Named moves, each a turn or a mirror, and the order they were made in; the first pair answered
K_677 (before -> after):
[-30  12  27  -9  31  49  51  41  23   0  19  13 -31  -7 -15 -16 -14 -23
   8   8  -8 -42  11  24  -1   2 -22] -> [-29   2   2 -11   2  42  52  41  42  20  24  35 -30  -5 -11 -13  -5 -29
  10  -8   4 -34  22  23  -9  17 -21]
[ 13  -4   9   2  28  -4 -27 -30 -12 -13   0 -13  16   5   7  10  -2  27
   1  24 -16   9  -9 -21  -3  -4 -13] -> [ 23 -15 -24   7 -11 -14 -24 -26  14  11   7  20  16   8  11  17   5  20
  -2   3   4  21  -2 -25  -5   7 -15]
[ 17   6  -3  21  -9   2   9 -23   9  29  -7 -13  14  31   9 -16  17  20
   6  -4  -5 -12   9   0  -6 -19   5] -> [ 13  11   0  22   3   1   7 -19   1  21  -7 -22  12  30   8 -19  15  20
   8   1  -8 -13   9  -4  -6 -21   5]
K_245 (before -> after):
[-17  38 -13  10  -9  -4   3 -27 -24   7  13  -7  11  25  27   2  -6  23
  17  -6 -10   2 -12   2   8  12  11] -> [ -7   7  25 -12  30   7   5  14 -32 -17   3 -13  -9  -2 -16   0 -11  -4
   6  27   1 -23  -4  17  -7 -14 -24]
[-10  22  -1  -5  11   8  18  22  -3  15  13   7   1   3  -9   0  -7  -3
  -3   4  17 -24  11  17 -23  -1   2] -> [-12  30 -13   1   1   4  16   9   0  20  17   8   5  16   2   0  -7   4
  -2  -6  12 -12   8  14 -16   8  12]
[ -6  28  22   6  38  20   2 -17 -24 -48  -8 -30   2   4  -7  -7 -19  23
   6  23 -17  19 -26 -10  11 -21  20] -> [-10  32  14  10  32  16   0 -21 -24 -43  -7 -27   6  10  -4  -6 -19  27
   4  20 -20  23 -29 -14  13 -16  29]
[-18  29   9 -15  35  16  34  25 -14 -14   5 -11 -14  -7   1   5   2  -9
   1  -3  -1 -29   1  30 -24   7 -23] -> [-24  48 -24   7  12   6  31 -11 -10   3   9  -9   0  14  31   4   6   8
   6 -26  -6  -9  -3  15 -14  19   5]
K_240 (before -> after):
[-29  29   1 -28  20  19  -5  -4 -13  -8 -13 -14  -2 -14  13 -14  -5 -14
 -12  26  20   4 -20  24   7  20   7] -> [ -8   1  -7 -13  26  26   3  24   8  23  -3 -11 -12  -5  -4 -14   4 -21
 -19  31  13 -17  -6  16 -10  15 -16]
[  7 -20   8  28   0 -13 -24 -33  -2  -3   5 -24  -3  17  -6  12   3  29
  -9  -5 -17  16   1 -28  46  13  12] -> [-12   1  30 -15   2 -13 -17 -18 -13 -48  -6  -7  -7 -22 -16   4 -12  12
  -4  10  14  16   1  14  43   2  18]
[-23  17  13  -9   3   2  20  13   0 -13   2   6  -2 -15   9 -14  -9  -9
   6   5  13 -13  -8  20   3  -8   9] -> [ -5   0   5   9   9  12  25  28  17  19  10   0  -8   6   1 -14   7  -9
   3   2  -3 -26   0   4  -7  -6  -4]
Then:
Between the rows of a pair lie 2 to 4 moves.
[-35  20 -12 -25  28   9  17  12 -29 -37  -5   9 -13 -30  11  -4  -3  -7
   7  17  19  -6   7  26 -16 -20   0] -> [-37  24 -30 -23  11   7  30  18 -20 -12   3  24  -8 -25  17  -2   2 -13
   9   8  27 -10  12  29 -19  -9   5]
K_240, K_245, K_240, K_240
[ 27  -8  -1   6  16  14  21  36  -2  20   7 -12 -14  -7 -23  -7  -6 -22
 -14  16   6 -35  18  14 -28 -21 -34] -> [ 15   7 -38  -8 -51 -13  -8  -3   2   4  -3  30   4 -26   5   7  -6 -19
  -6 -25  33  24  10  17 -10   0  -6]
K_240, K_240, K_245, K_677
[ 13 -32 -11   9  -3 -12 -18  -5   1  16  -6  -2  -1   1   2  20   3   1
   3   3  -4  19  -6 -21  -2   7 -13] -> [ -3 -14 -13 -21 -12 -13   0   8  -1  -7  -3  19   0 -24  -3  18  -2 -16
   8   3  26  18  -4   8  -8  10  -7]
K_240, K_240, K_245, K_240
[ -1 -16   5 -17  32  10   0  44 -24  -1 -12  -8 -12 -17 -35  10   2  -7
 -16  32  17 -24  20   6 -33 -21 -35] -> [-44  52 -17 -21  -3 -12   2   3 -37 -24 -10   0  11 -20  20   4 -14   5
   1   3  29  14   1  25 -11  -1  23]
K_245, K_240, K_677
[  0  -1  18 -12  20  -9   0  16 -13 -29 -13   0  -7 -21 -16  11  -6  -3
   0  18  18  -7   4  17  -9 -14  -5] -> [-15  30   7   3  11 -18  -2 -22 -20 -20  -7 -12   1  -2  13   4  -6  21
   7   0  -1   8 -11   9   8   3  22]
K_677, K_245, K_677, K_245
[ 10 -46 -19  40 -38 -13  11  24  27  20  14  21 -18  14 -20 -10  10 -16
   3 -36  -2  -6   9 -19   2   3  -4] -> [-26   3 -15  11 -58 -24   9   3  11 -19   7  36  -5  -7   0 -14  -2 -15
  15 -45  20  16  -1   6  13  12  30]
K_677, K_245, K_240, K_677
[ 13  14 -54  36 -16 -18  30  18  20  70  31  29  19  60   3  13  11 -15
  13 -27 -13  -2 -11  16 -25  19   6] -> [ 14   4 -45  16  -3  -9  39  50  23  56  32  40  10  44 -23  15  15 -34
   9 -10   6 -16   1  35 -39   8 -10]
K_240, K_240, K_245, K_240
[ -7  32   3   0   5  -6   7  -6  -4   1   9  -9   7   8  17 -13 -10   8
   7   0 -13  -5  -9   7   8   6  25] -> [ 16 -13   1 -10  -2  -2   5  28  15   7   8  13  -9  -3 -12  -5  -2 -16
  -3   9   9 -18  10  12 -12  -4  -9]
K_245, K_677, K_240, K_245
[ -5 -12  23 -20 -17   2 -10  10   5 -33 -13  14  -5 -20 -15  -4  15 -16
   1 -10  18  -2 -13   5  17 -25 -17] -> [  4 -23  19 -13 -14   5  -5  17  13 -19  -8  13  -9 -15 -20  -4  19 -21
  -5  -6  13 -12  -5  -1  12 -24 -23]
K_240, K_240, K_240, K_240
[ -3  -1  14  -3  14   4  -3  -8 -10 -22  -4 -16   1   0   3   2  -5   9
  -6   9  -5   3 -14  -4  16 -10   2] -> [  3 -13  -6 -11 -14  -1  -1   4   5 -13  -6  16  -2 -13  -7   7   0 -12
  -7   0  22   6  -2   4   8  -2  -7]
K_677, K_240, K_245
[ 17 -28  11  -8   9  -2 -34   5  -7 -21  -9  -3 -11 -15 -13  10   0  -4
   2   2  -9  14  -1  -7  -2   1 -16] -> [ 14 -10 -26   8 -23  -7 -20  -3  10  16   9  13  -2   2  11   8   5   0
   7 -19   2  17   3 -13  -3  21   4]
K_245, K_240, K_240, K_245
[ 22 -51  -4  -9 -28  -4 -26 -10  12   0 -11  20   5 -19  -7   9  -3  -2
  -3 -11   5  24   2 -19   8  -5 -13] -> [-12   2   7 -18 -26  -8 -15 -28  -8 -21 -10  13  19 -25  21   3 -17   5
   6 -17   4  33 -12  -7  19   2  23]
K_677, K_245, K_240, K_245
[-15  18  23   3   1   0 -10   0 -26 -23  10  10  10   2  38  -4 -17   6
  15  -4 -15  20 -23  12  27  -1  13] -> [ 12 -14 -12  19 -23   1   1  30  12  28  23  35   1  17  25   2  -3  -8
   7 -19  -3   8  -5   3  10   7  -5]
K_245, K_240, K_677, K_245
[ 22 -23   7  -1  -6   3  20  26  18   6   6   8  -9  -5   1  -5 -10 -37
  -2   0   0 -12   4   2   0   1  -2] -> [ 23 -15  22  13  14   6   9   5   2  -3   3 -26  -6  10  11  -7 -14 -14
   0   7 -27  -9 -13 -14  13   0   5]
K_240, K_677, K_245
[ -3  19   9  -7  28  15  -1  16 -30 -31  -6 -11  -4 -11 -14   4 -11  11
   0  22  17   2  -2   4 -15  -9  -4] -> [ 20  -1 -32  27  -2  12 -10   3  -4  19   2  -1  -1  23   4   9   7  20
  -6  -4   2  16   2 -27 -12   9  -3]
K_240, K_240, K_677
[-12  19  38   0  33  10  19 -16 -11 -30   4 -20   4  -3   2  -9 -33  17
   6   3 -29 -26 -16   7  11 -17   8] -> [ -5   5 -21  -9 -40   1  25  -4  29  -2  13  47   7 -14   4   6 -21 -10
   3 -37  18  -2   4  15   0   5   4]
K_677, K_240, K_240
[ 24 -17  -5   4  21   1  -5  30  21   8  -2 -12  -5  11 -27   1  -2 -16
 -15  -4  21 -23   5   5 -20   2 -17] -> [ 30 -22  -4  11  21   0 -10  24  19  12  -2 -17 -11  20 -23   2   3 -12
 -14  -7  12 -21   5  -4 -16  -1 -14]
K_245, K_240, K_245, K_240
[-17  20 -15   9 -13   2  14 -17   6  16  15  -2   6  12  18   0  -5   8
  10 -14   3   1  -5  -7   2  10  23] -> [ -5  -1  15   6  25  10  15   6   1   8  14 -21  -7  12  -8  -2  -8   7
   1  17 -14 -20  -1 -10  -3  -8  -3]
K_677, K_245, K_240
[ 30 -53   1  -7 -24   0 -18   5  27   8   0  22 -11 -13 -33   0   4 -26
   0 -19  -5   4   4  -4   5  -8 -22] -> [ -2 -14  43 -31   2   1 -13  -6 -10 -45  -8   3  -1 -36 -24 -14 -16 -21
   6   0  -5   2 -12  16  19 -22  -2]
K_245, K_240, K_240, K_677
[-12  -6   6 -21  17  -1 -17   9 -32 -17 -28   2   8 -20 -19  12   3  17
   3   7  45  22  -9   8 -17 -17 -23] -> [-17  13  19 -11  35   0 -10  -1 -43 -12 -21 -26  10  -3 -10   5  -1  32
   3  12  22  13 -16  -2 -14 -18 -10]
K_240, K_245, K_677, K_240
[-17  19  24 -22  11   2 -19 -14  -6 -37 -14   6   5 -12 -17 -21   2  11
  14   3  -5 -14  -9   3  19 -11   4] -> [ 17 -21   5  10  10   8 -18   0  22  13  -4  -2  -3  18 -30 -17  21  11
   4  -7 -23 -29   6 -22   3  -3 -19]
K_240, K_240, K_677, K_245
[-16  15  39 -38  20   0  10  -7   8 -51 -22   4  -1 -25 -10 -14 -21 -22
  16   6 -18 -14  -8  14   5 -33  10] -> [-12   3  30 -41  11   1  14   7  17 -46 -22  19  -8 -34 -20  -8 -18 -34
  17   8 -12 -14  -4  19   0 -32   1]
K_245, K_677, K_245
[ -5  12  -3   3   7  -2 -16  -7 -14 -37 -41  15  -4   4 -14  -2   5  -3
 -13  18  22  10 -12   6  -7   6  -5] -> [-12  33  -2  16  15  -2  -8 -14 -21 -27 -35   1   0  16   0 -10  -1  10
 -15  18  13   4 -19   5  -5   8   9]
K_245, K_240, K_245, K_677
[  8  -6 -19   9 -17  -6  -2 -19  16  20   6  11   8   4  12   2   2   6
   9 -15  -9  24   3  -9  26   8 -11] -> [  0  -2 -15 -10 -24  -9  -3 -22   8  -4   3  22  10 -15  11   2  -2  -4
  12 -14   0  32   0   2  25   3  -7]
K_677, K_245, K_677, K_240
